In the data rows, 128 means zero.
Here are some points:
array([157, 115, 139, 150, 125, 135,  96, 121, 157, 135, 121, 141, 147, 114, 122, 171, 132,  84, 112, 135, 118, 137, 111, 118, 119,  84, 135, 131,  99, 144,  95])
array([ 64, 136, 167, 108, 179, 146, 190, 104,  78, 219,  88,  86, 102, 205, 160, 111, 119, 133,  58,  94, 168,  51,  52, 126,  67, 107, 120, 100, 105, 184, 188])
array([176, 138, 149, 135, 107, 129,  85, 171, 104, 170, 127, 156, 114,  68, 102, 101, 190, 148, 149, 122,  95, 186, 132,  82, 124, 137, 153, 124, 119, 162, 131])
array([166, 160, 206, 109,  93, 141,  48, 142, 185,  98, 154, 131, 219, 141, 160, 181, 116,  71, 158, 110,  81, 126, 118, 136,  70, 150, 152, 114, 105,  88,  43])
array([195, 164,  77, 158,  63,  76,  25, 187, 155, 129, 168, 209, 118,  29, 148, 138,  92, 145, 200, 156,  86, 235, 193, 108, 161, 127, 223, 164, 102, 131,  76])
array([164, 144, 194,  95, 103, 129,  92, 128, 255,  76, 116, 124, 202, 134, 129, 174,  97,  41, 140, 115,  95, 137, 102, 142, 160, 104, 110, 127, 123,  35,  62])
array([108, 129, 208,  76, 128, 147, 175, 110, 154, 109, 151,  82, 171, 157, 137, 168, 145, 103,  54,  92, 133,  59,  71, 131,  47, 117, 117, 136, 117,  96, 140])
array([150, 154,  93, 200, 127, 110,  51, 150, 158, 145, 106, 187, 108,  58, 149, 101,  94, 121, 174, 139, 102, 229, 177, 118, 223,  98, 183, 112, 148, 148,  85])
array([ 99,  82,   5, 142, 151,  61, 100, 163,  28, 185, 151, 179,   0,  68, 148,  79, 113, 244, 107, 129, 120, 199, 168,  76, 209, 112, 168, 160, 126, 184, 199])
array([ 55,  99,  90,  94, 176, 149, 255, 105, 104, 193, 134,  98,  94, 176,  96,  93, 150, 182,  71,  87, 154,  13,  63, 117,  86, 140,  98, 160, 148, 170, 208])
array([174,  99,  91, 223,  64,  65, 139, 206,  89, 154, 127, 158,  48,  66,  62, 145, 169, 219, 180, 208, 116, 208, 178, 115, 194, 101, 193, 187,  86, 126, 142])
array([189, 153, 220, 100, 107, 112,  76, 151, 255,  27, 138, 129, 255, 224, 120, 177, 161,   9, 212, 111,  65,  96, 150, 162,  74, 193,  88, 109, 109,  22,  19])
array([122, 118,  96, 192,  96, 129,  91, 122,  56, 143, 122, 153,  43,  74, 117, 100, 144, 167, 118, 162, 147, 188, 191, 122, 182, 121, 158, 145, 113, 152, 141])
array([157, 207,  13, 159,  90,  46, 108, 181, 213, 158, 142, 103, 107,  39, 159, 123, 131, 171, 134, 143,  87, 146, 187, 128, 197, 158, 157, 187, 107, 137,  90])
array([122,  81, 171, 116, 151, 181, 216,  52,  71, 136, 144,  94,  85, 169, 104, 114, 153, 126, 102, 156, 179, 109, 118, 140,  98, 127, 128, 118, 115, 101, 150])
array([167, 133, 154, 163, 104, 114, 102, 142, 109,  97, 122, 154, 115,  70, 120, 146, 104, 125, 176, 152, 139, 211, 195, 132, 166, 121, 192, 140, 117, 148,  81])
array([184, 124,  60, 196, 142,  96,  68, 138,  61, 154, 111, 160,  53,  82, 106,  73, 110, 183, 158, 162, 128, 168, 164, 121, 208, 134, 186, 122, 146, 192, 192])
array([ 34,  61,  92,  31, 229, 178, 206,  73,   0, 139, 174, 102,  76, 141, 161, 112, 147, 211,  52,  88, 124,  30, 121, 117,  60, 136,  89,  99, 153, 148, 234])
array([200, 173, 110, 178,  62,  95,  15, 210, 255, 169,  93, 175, 143,  51, 112, 132,  75,  87, 174, 142,  97, 226, 137, 128, 224, 128, 203, 168, 108, 109,  79])
array([160, 160,  69, 201,  80, 121, 105, 195,  94, 172, 112, 163,  92,  84,  93,  96, 136, 152, 141, 150, 111, 183, 121,  86, 190,  98, 169, 195, 118, 171, 183])
array([105, 102,   0, 131, 197, 134, 141, 110,  22, 198, 156, 119,  19,  71, 165,  61, 132, 246, 152, 158, 132, 136, 161, 124, 147, 145, 162, 121, 126, 177, 182])
array([126, 165,  89,  70, 181, 168, 183, 108,  23, 145, 147,  84,  75, 167, 170,  85, 122, 161,  54,  73, 143,  41,  83, 117,  80, 188, 101, 123, 158, 165, 221])
array([ 65, 146, 123,  92, 136, 174, 205,  97,  51, 198, 150,  47, 104, 139, 139, 148, 126, 169,  85, 116, 128,  71,  69, 127, 110, 130, 123, 145,  91, 137, 192])
array([101,  77,  63,  95, 225, 157, 123,  77,   0, 154, 196, 130,  46, 180, 150, 117, 173, 211,  74, 117, 168,  56, 133, 138,  54, 119,  98, 125, 170, 193, 235])
array([ 75, 149,  82, 107, 141, 117, 178, 110,  53, 160, 184,  98,  88,  65, 183, 100, 133, 204,  51, 110, 110,  97, 145, 125, 118,  95, 124, 151, 100, 152, 148])
array([ 76,  56, 174,  60, 187, 182, 225,  56,  62, 145, 149,  68,  76, 190, 119, 167, 160, 146,  76, 111, 195,  47, 124, 167,  18, 135,  97, 103, 109, 114, 131])
array([ 87,  68, 149, 126, 204, 154, 143,  67, 127,  83, 146, 166, 105, 143, 136,  93, 152, 149, 146, 136, 161, 117, 160, 156,  91, 127, 114, 101, 161, 144, 132])
array([111,  44,  80, 106, 179, 137, 189, 103,  55, 134, 141, 102,  50, 178, 157,  82, 150, 239,  80, 163, 154,  83, 123, 131, 101, 147,  97, 135, 155, 128, 195])
array([154, 165, 180, 122, 101, 147,  96, 112, 232,  77, 132,  89, 234, 149, 120, 185, 109,  74, 138, 112, 122,  98, 110, 183, 117, 123, 100,  90, 112,  60,  61])
array([172, 132, 137, 143, 111, 136,  91, 158, 220, 135, 138, 157, 142, 100, 125, 164, 112, 101, 125, 154, 145, 169, 125, 150, 166,  98, 154, 108,  99, 111,  70])
array([158,  78, 255, 119, 103, 194, 114,  89, 191,  41, 160, 135, 211, 209, 138, 161, 173,  63, 201, 155, 163,  94,  72, 163,  62, 154, 108, 100, 102,  53,  77])
array([100, 108, 110, 109, 178, 136, 176,  90,  50, 157, 147,  94,  85, 146, 126,  91, 125, 189,  81, 141, 167, 127, 157, 128,  99, 156, 129, 128, 106, 154, 136])
array([146,  59, 173, 124, 164, 158, 166, 120, 104, 139, 160, 128, 195, 187, 122, 147, 127, 112, 165, 174, 111, 128, 115, 161,  87, 151,  97, 122,  84,  88, 120])
array([172, 164, 255,  80, 106, 149,  94, 118, 163,  65, 146,  83, 255, 173, 136, 198,  95,   0, 192, 144,  88, 105, 108, 152,  91, 131, 107, 104, 104,  55,  71])
array([154, 166, 181, 151,  62, 102, 116, 109, 212,  28, 133, 168, 185, 151, 119, 158, 135,  42, 134, 132, 123, 127, 141, 141, 121, 143,  81,  92, 158,  80,  61])
array([121,  80, 212,  40, 184, 171, 201,  81, 122, 112, 141, 112, 143, 218, 147, 139, 174, 106,  66, 109, 173,  44,  35, 124,  36, 142,  76, 113, 136, 170, 148])
array([124, 120,   0, 154, 165, 108, 139, 132,  22, 183, 156, 154,  32,  37, 173, 115, 113, 247,  94, 126, 104, 177, 170,  70, 174, 143, 196, 179,  85, 157, 192])
array([128,  94, 253,  94, 140, 193, 155,  49, 189,  61, 114, 137, 208, 194, 122, 140, 166,  40, 137, 108, 142,  68,  67, 162,  52, 141,  72,  56, 143,  88,  79])
array([100, 100, 224, 143, 127, 171, 120,  80, 199,  68, 107, 172, 205, 166,  92, 155, 153,  37, 157, 133, 156, 158,  98, 125,  96, 131, 112,  57, 158, 100,  71])
array([159, 182, 145, 194,  86,  91,  45, 191, 223, 147, 115, 170, 179,  25, 109, 160, 108, 103, 213, 138, 106, 195, 155, 123, 222,  98, 188, 129, 105,  99,  62])
array([103, 132, 212,  56, 136, 181, 133, 118, 212,  82, 112, 129, 255, 202, 173, 154, 162,  53, 148,  59,  82,  24,  27, 132,  48, 175, 113, 102, 106,  84, 112])
array([183, 160, 198, 172,  70,  82,  69, 177, 255,  79, 121, 146, 205, 164, 143, 151, 123,  66, 155, 137,  76, 138,  99, 104, 163, 124, 126, 147,  83,  74,  54])
array([139, 121, 195,  96, 122, 161, 112, 126, 169,  78, 149,  91, 216, 144, 171, 196, 123,  52, 161, 113,  93, 104, 114, 156, 101, 152, 124, 115,  85,  69,  64])
array([ 53,  94, 255,  84, 158, 182, 213,  61, 172, 104,  96,  70, 217, 195, 158, 161, 120,  81, 109, 108, 160,  48,  70, 186,  72, 121,  84,  35, 112,  77,  61])
Here are 12 more points, each followed by its number:
array([ 83, 144, 131, 131, 143, 142, 124, 119,  87, 150,  87, 101, 104, 142, 146, 105, 114, 112, 107, 123, 150, 142, 124, 129, 154, 131, 131,  87, 118, 172, 162]) 0
array([126, 112, 178,  86, 145, 141, 135, 115,  93, 141, 145, 130, 149, 146, 134, 158, 139,  88, 120, 119, 107, 137, 161, 161,  89, 120,  84, 115, 138,  98,  87]) 1
array([220, 174,  54, 191,  51,  51,  35, 167, 200,  71, 158, 213,  78,  80, 129, 125, 111, 159, 158, 150, 134, 233, 252, 136, 152, 156, 181, 158, 153, 119,  52]) 2
array([101,  99, 140, 113, 154, 137, 186,  93, 135, 117, 134, 108, 151, 157, 154, 107, 140, 140, 133, 116, 115,  68, 133, 146, 139, 133,  81, 108,  88, 106, 119]) 3
array([188, 138, 154, 179, 103, 114,  62, 154, 234,  98,  92, 184, 209, 103, 108, 191, 123,  41, 118, 129, 104, 161, 116, 108, 166,  60, 145, 128,  98, 112,  56]) 4
array([180, 112, 106, 148,  96,  85,  41, 214, 143, 161,  92, 208,  87,  92, 127, 160, 133, 122, 177, 154,  99, 174, 126,  96, 165, 138, 202, 154, 159, 160, 111]) 5
array([192, 107, 201, 170, 113, 134,  85, 113, 147, 102, 114, 155, 143, 131,  85, 169, 128,  71, 202, 157, 127, 190, 120, 116, 154, 138, 160, 118, 132, 102,  60]) 6
array([ 94, 129,  93, 100, 184, 194, 157,  87,   0, 146, 161,  95,  69, 155, 190,  91, 128, 211, 121, 128, 119, 105, 145, 143,  58, 193,  99, 104, 146, 130, 211]) 7
array([ 83,  98, 135, 104, 142, 160, 156,  65, 109, 118, 129, 116, 142, 136, 115, 158, 141,  90, 146, 103, 157, 101,  94, 164,  98, 126,  99, 129, 144, 123, 180]) 8
array([141, 177, 155, 141,  52, 116,  73, 146, 186,  56, 138, 154, 186,  90, 135, 177, 141,  99, 180, 129,  79, 163, 179, 126, 128, 158, 128, 153, 112,  85,  79]) 9
array([115, 114, 169, 140, 117, 149, 135,  86, 158, 104, 141, 117, 149, 121, 101, 121, 146, 127, 173, 134, 137, 123, 159, 138, 140, 167, 114, 134, 127, 126,  88]) 10
array([ 98, 113, 105, 131, 137, 137, 142, 102, 137, 120, 127, 152, 131, 106, 118, 149, 109, 112, 183, 144, 132, 131, 118, 137, 143, 132, 136, 119, 100, 109, 129]) 11
Which of these numbered points is nearest to each point below, ignoring the 2 directions in which the first points spread most? Its number follows each.
array([126,  95, 250,  68, 136, 171, 141,  77,  87,  88, 142, 104, 207, 224, 144, 154, 167,  41, 134, 124, 103,  55, 179, 183,  24, 140,   6,  68, 151,  49,  81]) > 1
array([129, 117, 212, 134, 125, 120, 121, 154, 169, 120, 108, 102, 177, 167, 124, 150, 138,  70,  73, 124, 118,  92,  69, 135,  95,  87, 121, 144,  55,  85, 105]) > 4
array([114, 128, 164,  84, 147, 148, 142, 125, 188, 101, 142,  93, 169, 155, 182, 135,  91, 122, 109,  88,  90,  90,  71, 140, 135, 134, 102,  85,  95,  71,  94]) > 3
array([115, 193, 229, 156, 112, 163,  96, 112, 224,  98,  79, 113, 240, 153, 156, 135, 106,  29, 147, 104, 121, 144,  95, 145, 123, 110, 141,  53, 102,  97,  64]) > 0
array([157,  95,  58, 175, 132,  58,  66, 214,  71, 195, 109, 210,  55,  79, 122, 116, 134, 175, 154, 117, 129, 201, 131,  98, 174,  99, 199, 165, 136, 188, 157]) > 5
array([130, 110,  32, 190, 128, 123, 141, 146,  48, 255, 128, 147,   5,  31,  73,  79, 103, 186, 132, 123, 153, 213, 149, 102, 203,  72, 175, 197, 157, 186, 195]) > 8
array([120, 144,  55, 197,  70,  55, 101, 173, 151, 184, 112, 158,  80,  71, 117, 104, 138, 156, 181, 167,  97, 207, 137,  92, 221,  95, 200, 197, 131, 189, 165]) > 8
array([151,  72,  97, 161, 133, 100, 104, 198, 107, 160, 121, 166,  93, 101, 120, 139, 185, 180, 155, 123, 138, 122, 151, 114, 112, 109, 185, 148, 119, 163, 138]) > 5
array([190, 138,  34, 200, 107,  98,  47, 161, 137, 137, 127, 204,  61,  48, 107,  97,  87, 126, 175, 157, 116, 223, 176, 103, 226, 134, 156, 158, 162, 129, 166]) > 8
array([ 97,  38, 150, 105, 174, 185, 235, 100,   0, 169, 124,  74,  89, 231,  94,  88, 168, 182, 121, 154, 181,  54,  80, 121,  45, 163, 100, 106, 145, 140, 225]) > 6
array([137,  92, 158,  91, 170, 199, 165,  82,  51, 133, 150, 132,  70, 205, 100, 118, 158, 148,  88, 151, 201,  68,  66, 125,  59, 139,  99, 143, 141, 122, 205]) > 6
array([160, 130, 135, 171,  74,  83,  71, 185, 194, 122, 108, 190, 144, 141, 114, 105, 139, 129, 143, 134,  89, 170, 145, 106, 130, 134, 141, 147, 176, 155,  94]) > 5
array([ 78, 140, 180,  58, 126, 154, 144,  82, 136,  60, 134, 128, 203, 101, 108, 191, 200, 126, 134,  79,  99,  29, 116, 141,  64, 151, 129, 128, 117, 129, 117]) > 9
array([131, 121, 141, 118, 128, 106, 131, 130, 130, 119, 105, 143, 117, 128, 157, 157, 127, 148,  84, 138, 166, 112, 115, 124, 126, 108, 126, 136, 109, 142, 111]) > 4
array([ 99,  34, 154,  64, 185, 166, 197,  55,   0, 133, 160,  68, 106, 206, 147, 104, 180, 152, 106, 127, 138,  60, 161, 161,   3, 144,  36, 101, 151, 118, 176]) > 1
array([170, 192, 212, 203,  30,  73,  89, 159, 231, 107, 125, 149, 176,   8,  72, 159, 131, 109, 184, 151, 130, 235, 184, 124, 204,  72, 207, 142,  80, 118,   6]) > 10
array([157, 178,  25, 173,  77,  64,  17, 197, 159, 113, 130, 207,  94,   6, 146, 122, 125, 168, 171, 109, 100, 213, 198,  92, 182, 110, 188, 157, 142, 164,  88]) > 9
array([ 65,  44,  46, 100, 177, 112, 185, 165,   0, 178, 129, 129,  51, 125, 122, 123, 204, 241, 119, 116, 136,  66, 132, 117,  50, 129, 158, 143, 150, 172, 212]) > 5
array([164, 136, 116, 123, 132,  81,  93, 144, 119,  97, 138, 136,  97, 142, 126, 121, 126, 161, 151, 124, 143, 157, 206, 119, 102, 153, 120, 136, 175, 165, 128]) > 2
array([ 96,  66,  21, 116, 192,  99, 144, 107,  59, 135, 179,  98,  41, 152, 141, 119, 139, 232,  51, 147, 177, 112, 198, 154,  96, 115, 104, 145, 141, 159, 183]) > 2
array([160, 180, 223, 116,  91, 137,  55, 150, 224,  44, 126, 123, 253, 212, 145, 168, 122,  25, 182, 142,  85, 127, 107, 158, 118, 157,  52,  89, 132,  54,  67]) > 7
array([ 87,  87, 173,  59, 205, 153, 170, 124,  80, 130, 120,  74, 158, 217, 181, 124, 193, 127,  98,  77, 126,  23,  50, 128,  52, 136,  88, 112, 136, 145, 176]) > 5
array([ 94,  96,  40, 109, 148, 132, 170, 104,  18, 157, 123, 155,  64,  80, 106, 108, 155, 181,  99,  85, 126,  67, 158, 101, 134,  87, 122, 134, 171, 198, 213]) > 8
array([114,  80, 170,  32, 171, 187, 226,  81,  24, 125, 134,  83, 166, 183, 106, 159, 147, 101,  83, 101, 138,  64, 130, 136,  60, 123,  76, 123, 149,  82, 171]) > 1
array([122, 138,  99, 157,  97, 105,  83, 139, 214, 110, 118, 151, 167,  81, 110, 141,  91,  77, 187, 113, 103, 177, 141, 116, 184, 122, 144, 123, 120, 109,  72]) > 11
array([102, 136, 162,  99, 132,  85, 133, 121, 152,  83, 125, 166, 187,  94, 113, 178, 184, 107, 155,  93, 109,  85, 131, 110,  91, 152, 128, 160, 120, 145, 112]) > 9
array([148, 159, 167, 156,  52,  36,  61, 174, 255, 148,  73, 166, 124,  53, 108, 160, 131,  77,  97, 134,  93, 200, 149, 104, 169,  56, 195, 118, 118, 152,  25]) > 4
array([ 79,  86, 117,  84, 196, 210, 179,   0,  23,  66, 198,  65, 151, 219, 146, 142, 110, 121,  88, 145, 148,  85, 134, 199,  59, 149,  50, 100, 134,  89, 164]) > 7
array([151, 151, 120, 168,  58, 130,  61, 181, 148, 152, 111, 169, 159,  99, 128, 133, 129,  89, 198, 119,  81, 179, 120,  94, 143, 120, 148, 139, 115, 129, 132]) > 8
array([115,  67,  85, 155, 155, 166,  80,  94,   0, 164, 108, 196,  47, 137,  87,  97, 144, 141, 147, 159, 183, 186, 178, 106, 131,  96, 135,  93, 163, 173, 211]) > 6
array([168, 137, 210, 131,  85, 124, 143, 126, 195, 100, 121, 110, 192, 161,  88, 202, 109,  44, 163, 150, 140, 126, 118, 138, 100, 156, 112, 118,  83,  36,  65]) > 11
array([105, 100, 110, 118, 175, 169, 131,  92,  86, 132, 129, 111, 108, 183, 128,  96, 120, 128, 148, 166, 126,  98, 115, 135,  83, 121,  91, 101, 141, 134, 164]) > 11
array([ 71, 106, 147,  82, 190, 144, 246,  81,  84, 106, 142,  73, 161, 129, 159, 136, 140, 152,  76, 108, 132,  37,  90, 139, 100, 158,  90, 100, 109, 121, 122]) > 3
array([ 71,  85, 161,  66, 174, 146, 202,  94, 162, 103, 117,  63, 150, 170, 170, 163, 119, 160,  66,  89, 138,  17,  87, 177,  57, 132,  76,  78, 121,  89, 100]) > 3
array([ 88, 148, 255,  92, 115, 167, 211,  61, 172, 110, 110,  53, 228, 175, 122, 228, 146,  26, 134, 105, 118,  34,  38, 143,  86, 126, 106, 117,  90,  81, 144]) > 8
array([ 28, 121, 163,  76, 216, 212, 225,  40,   0, 183, 121,  60, 119, 210, 153,  79, 140, 136,  55, 103, 176,  60,  69, 129,  57, 136,  93,  83, 130, 176, 207]) > 0
array([191, 172,  73, 154,  91,  89,  35, 173,  69, 141, 133, 166,  91,  64, 125, 126,  98, 117, 159, 143,  68, 213, 188, 115, 215, 109, 167, 154, 114, 101, 134]) > 1
array([169, 144, 146, 100, 147, 137,  56, 141,  68, 117, 141, 148, 152,  95, 105, 149, 120,  81, 176, 129,  85, 153, 136, 127, 147, 130, 127, 106, 113,  86, 140]) > 1
array([144, 138,  66, 158, 151,  90, 126, 154, 152, 124, 131, 153,  90, 109, 140,  91, 145, 165,  97, 137, 103, 165, 142, 120, 185, 139, 138, 159, 132, 156, 139]) > 3
Now 12 new points, numbered from 0 again:
array([144, 106, 155, 100, 115, 147, 164, 118, 113, 177, 139, 114, 113, 117,  85, 195, 107, 114,  92, 143, 152, 119, 123, 136, 129, 102, 141, 175, 101, 120, 128]) 0
array([ 90, 126, 201,  84, 155, 195, 135,  55,  94,  96, 110, 131, 168, 179, 118, 123, 164,  51, 120, 103, 109,  75,  86, 152,  15, 176,  99,  87, 140, 137, 172]) 1
array([107, 119, 150, 120, 125, 156, 140, 131, 198, 132, 114, 126, 202, 165, 140, 136, 132,  71, 128, 105, 130,  87,  92, 133, 107, 153,  88, 100, 127, 107, 114]) 2
array([107,  89, 228, 115, 130, 163, 177,  92, 173,  85, 144, 117, 233, 207, 142, 140, 139,  97, 152, 118, 117,  83,  75, 152,  67, 126,  56,  95, 109,  73, 113]) 3
array([168, 165,  77, 184,  83,  65,  24, 186, 238, 112, 152, 172, 134,  49, 144, 144,  99,  98, 163, 172,  86, 255, 173,  98, 242, 122, 171, 167,  98, 118,  51]) 4
array([ 71,  68, 172,  49, 178, 191, 255,  73,   0, 173, 119,  66, 101, 199, 107, 158, 133, 143,  50, 126, 183,  30,  77, 123,  48, 130, 108, 137,  96, 134, 214]) 5
array([166, 101, 109, 104, 157, 127, 106, 125, 100, 123, 166, 135,  72, 176, 133, 107, 116, 181, 145, 144, 121, 120, 100, 133, 133, 139, 109, 145, 158, 161, 196]) 6
array([ 77, 159,  94, 108, 100, 130, 128, 102, 230, 105, 128, 118, 153, 105, 149, 124, 100,  92, 119, 112, 115, 129, 125, 127, 150, 152, 109, 138, 112,  81, 100]) 7
array([135,  91,  15, 136, 149,  98,  96, 154,  88, 126, 141, 170,  84,  83, 160, 117, 149, 197, 154, 156,  95, 165, 184, 104, 163, 158, 134, 155, 118, 145, 148]) 8
array([193, 121, 143, 133,  85,  95,  61, 153, 218,  31, 129, 167, 187, 132, 110, 154, 152, 101, 220, 125,  96, 137, 173, 138, 120, 196, 116, 144, 166, 101,  69]) 9
array([ 74,  80,  76,  73, 191, 148, 241, 115,  99, 174, 160,  68,  99, 123, 126, 102, 141, 226, 144, 130, 138,  20,  87, 150, 151, 145, 125, 134, 107, 138, 212]) 10
array([117, 200,  93, 124, 126, 107, 105, 135, 216, 100, 131, 128, 146,  78, 158, 120, 108, 129,  93,  82, 117, 132, 114, 115, 158, 123, 152, 126, 117, 123,  77]) 11
The same question for these:
array([114, 154, 115, 101, 123, 162, 146,  84, 155,  97, 125,  85, 159, 145, 140, 134,  83, 104,  91, 105, 135, 126, 162, 155, 122, 176,  71, 127, 157, 101,  95]) > 7
array([133, 178, 126, 182,  48, 101, 129, 171, 176, 142,  88, 128, 147, 107, 120, 141, 126,  94, 121, 126,  92, 135, 128, 105, 169, 134, 148, 123, 133, 131, 114]) > 2
array([131, 165, 227,  97,  70, 186, 129,  90,  78,  92, 143, 126, 195, 145, 115, 140, 151,  73, 133,  96, 106, 119,  95,  99,  71, 150,  91, 129, 133, 113, 130]) > 1
array([213, 169, 134, 163,  57,  88,  84, 188, 222, 130, 109, 138, 136,  62, 102, 176, 116,  93, 152, 169, 126, 216, 173, 115, 200,  84, 177, 172, 106, 101,  62]) > 0
array([205, 173, 200, 128,  99, 113,  39, 145, 255,  54, 136, 146, 196, 186, 116, 155,  97,  66, 180, 142, 107, 129,  98, 148, 160, 141, 129, 124, 145,  84,  87]) > 6
array([117, 190, 178,  53, 101, 141, 173, 130, 212,  85, 120,  53, 229, 146, 195, 171, 171, 114,  66,  41, 110,  19,  62, 116,  35, 168, 106, 129,  66,  95,  59]) > 11
array([139, 215, 144, 125, 104,  89, 109, 138, 193, 109, 146, 126, 152,  81, 166, 161, 122, 127, 112,  87,  88, 144, 128, 141, 180, 123, 143, 130,  89, 108,  81]) > 11
array([ 83, 136, 244, 124,  85, 173, 185, 101, 106, 104, 119,  41, 239, 169, 101, 176, 140,  54, 170, 163, 107,  91, 100, 135,  82, 137, 112, 130,  75,  71, 137]) > 5
array([151,  83, 146,  96, 168, 142, 147, 131,   0, 141, 162,  83, 100, 208, 135, 117, 136, 118, 135, 159, 141,  88, 101, 150,  73, 158,  78, 112, 176, 111, 219]) > 6
array([213, 227,  76, 154,  89,  81,  64, 168, 180, 112, 128, 148, 109,  65, 138, 109, 120, 131, 124,  98, 118, 171, 180,  89, 188, 147, 176, 150, 159, 135,  80]) > 11
array([130, 168, 217, 121,  72, 123, 130, 156, 255,  90, 118,  64, 255, 123, 127, 200, 126,  74, 220, 132,  86,  43,  52, 157, 166, 145, 120, 156, 113,  35,  39]) > 10
array([172, 107, 182, 161,  72, 148, 103, 117, 163,  45, 124, 161, 203, 207,  99, 119, 144,  66, 151, 159, 122, 154, 129, 134,  86, 136,  97, 101, 129,  69,  88]) > 3
array([ 92, 108,  70, 142, 153, 121, 205, 131,  34, 156, 178,  70,  37, 114, 132, 104, 161, 233,  96, 187, 117,  98,  90, 122, 148, 111, 112, 169, 102, 135, 202]) > 3
array([133,  97, 255,  86,  93, 148, 156, 125, 199,  97, 103, 104, 220, 232,  92, 184, 157,  44, 144, 145, 137, 125,  47, 124,  68, 138, 125, 133,  98, 100,  89]) > 5
array([119, 104,  18, 205, 180,  92,  93, 140,  82, 152, 124, 177,  69,  66, 127,  63,  70, 163, 186, 184,  75, 232, 175,  99, 255, 103, 115, 150, 139, 153, 187]) > 3
array([177, 154,  63, 181,  73,  71, 128, 201, 142, 213,  75, 159,  61,  32, 113, 127, 108, 186, 100, 114, 146, 237, 198, 118, 193,  70, 220, 156,  99, 187,  70]) > 0
array([ 93, 157, 143, 108, 155, 126, 172,  95, 169, 173, 106, 122,  99,  93, 128, 125,  80, 121,  69,  93, 162, 133, 132, 130, 156, 113, 146, 110, 151, 156, 106]) > 11
array([135, 141,   1, 163, 123,  90, 158, 132,  90, 129, 135, 104,  85,  70, 138,  67,  74, 186, 112, 133, 114, 204, 221, 106, 214, 152, 160, 155, 159, 135, 126]) > 7
array([134, 182, 162, 153,  79, 118, 134, 173, 147, 187, 131,  95, 167,  93, 122, 164, 107, 101, 170, 124, 112, 157, 127, 126, 148, 103, 173, 157,  81, 106, 130]) > 5
array([149,  96,  10, 183,  80,  44, 111, 180,  84, 111, 139, 206,  37, 107,  74,  76, 174, 197, 177, 161, 132, 167, 205,  57, 141, 146, 144, 202, 190, 201, 181]) > 9
array([143, 144, 187,  88, 131,  93,  88,  83, 185,  36, 117, 134, 177, 168, 155, 161, 125,  52, 111, 130, 122, 121, 134, 151, 136, 135,  97,  94,  91,  96,  70]) > 4
array([148, 116, 100, 171,  56,  64,  76, 221, 174,  56, 129, 216, 147, 145,  78, 103, 175,  93, 183, 123, 122, 141, 193,  85, 115, 163, 117, 189, 189, 167, 140]) > 9
array([192, 127,  54, 205,  54,  70,  81, 191, 165, 157, 118, 149,  47,  78,  50, 144, 122, 154, 154, 188, 192, 200, 143, 114, 197, 119, 166, 190, 162, 144, 142]) > 0
array([102,  84, 168,  67, 178, 167, 183, 100,  87, 153, 125,  50, 127, 211, 142, 154, 123, 129,  76, 166, 130,  73,  39, 133, 108, 106, 105, 121,  81,  98, 190]) > 5
array([100, 130,  90,  98, 195, 106, 170, 135, 159, 152, 167, 109, 115, 130, 156, 139, 102, 152,  67, 121, 126, 105,  98, 120, 113, 121, 127, 203,  78, 137, 172]) > 4
array([119, 171, 162,  89, 116, 144, 141, 131, 226,  97, 150,  72, 236, 150, 163, 175, 136,  59, 151,  95,  92,  37,  72, 163, 120, 148, 114, 124, 103,  64,  90]) > 10
array([153, 118,  71, 170,  73, 129, 102, 153,  67, 158,  95, 123,  86, 143,  89,  97,  97, 121, 143, 167, 158, 199, 149, 107, 133, 133, 144, 168, 145, 102, 164]) > 5
array([121, 110,  62, 124, 182,  88, 100, 135,  12, 174, 148, 164,   1, 147, 113,  90,  97, 199, 131, 130, 157, 145, 156, 142, 134, 129, 113, 150, 203, 209, 200]) > 6
array([180, 186,  53, 187,  76,  81,  86, 197, 192, 202, 100, 120,  86,  93,  89, 102, 121, 124, 143, 148, 125, 155, 111,  98, 207,  79, 157, 161,  97, 154, 118]) > 2
array([161, 223,  94, 174,  48,  75, 105, 205, 190, 118,  84, 134, 155,  90, 140, 136, 125, 111, 148, 144,  95, 176, 157, 108, 185, 127, 151, 151, 109, 123, 122]) > 2
array([143, 119,  28, 149, 163,  93,  86, 151,  14, 182, 172, 177,  45,  81, 150, 120, 133, 223, 154, 141, 113, 191, 190,  95, 148, 137, 193, 152, 118, 189, 163]) > 8
array([117, 174,  32, 196,  69,  61, 128, 187,  88, 169, 104, 137,  32,  45, 120,  97, 169, 196, 135, 128, 110, 181, 180,  72, 215, 142, 189, 169, 166, 157, 166]) > 2
array([190, 204, 122, 177,  58,  87,  22, 202, 255, 108, 110, 181, 237, 103, 147, 162, 135,  70, 212,  53,  67, 145,  94, 112, 157, 153, 176, 113, 111, 115,  72]) > 2
array([120,  82, 133,  87, 155, 131, 137, 131, 142, 134, 129, 134, 114, 130, 170, 160, 126, 144, 106, 135, 122, 129, 125, 116, 137, 127,  98, 148,  99, 127, 136]) > 4
array([ 55,  73, 161,  74, 144, 192, 234, 102,   0, 188, 101, 114,  98, 155,  89, 119, 172, 150, 120, 115, 163,  53,  66, 102,  56, 120,  98,  91, 154, 163, 215]) > 5
array([140, 159, 228, 134,  66, 129, 190, 153, 238,  77, 119,  77, 237, 173, 107, 174, 165,  60, 166, 102,  80,  63,  82, 129,  95, 181, 115, 142, 100,  61,  75]) > 10
array([117, 102, 164, 115, 145, 132, 135,  85, 226,  65, 136, 131, 196, 189, 162, 166, 106,  97,  76, 142, 136,  73, 113, 185, 115, 124,  68, 103, 112,  75, 107]) > 4
array([ 59, 133, 100,  94, 194, 156, 203, 139,  39, 229, 118,  71,  89, 121, 132, 100, 146, 181,  80,  96, 184,  73,  94, 114,  68, 113, 142, 114, 135, 195, 204]) > 2
array([211, 204,  37, 180,  68,  42,  57, 229, 141, 132, 126, 159,  43,  66, 110, 100, 137, 190, 139, 154,  98, 221, 212, 117, 197, 151, 171, 207, 176, 120,  95]) > 9
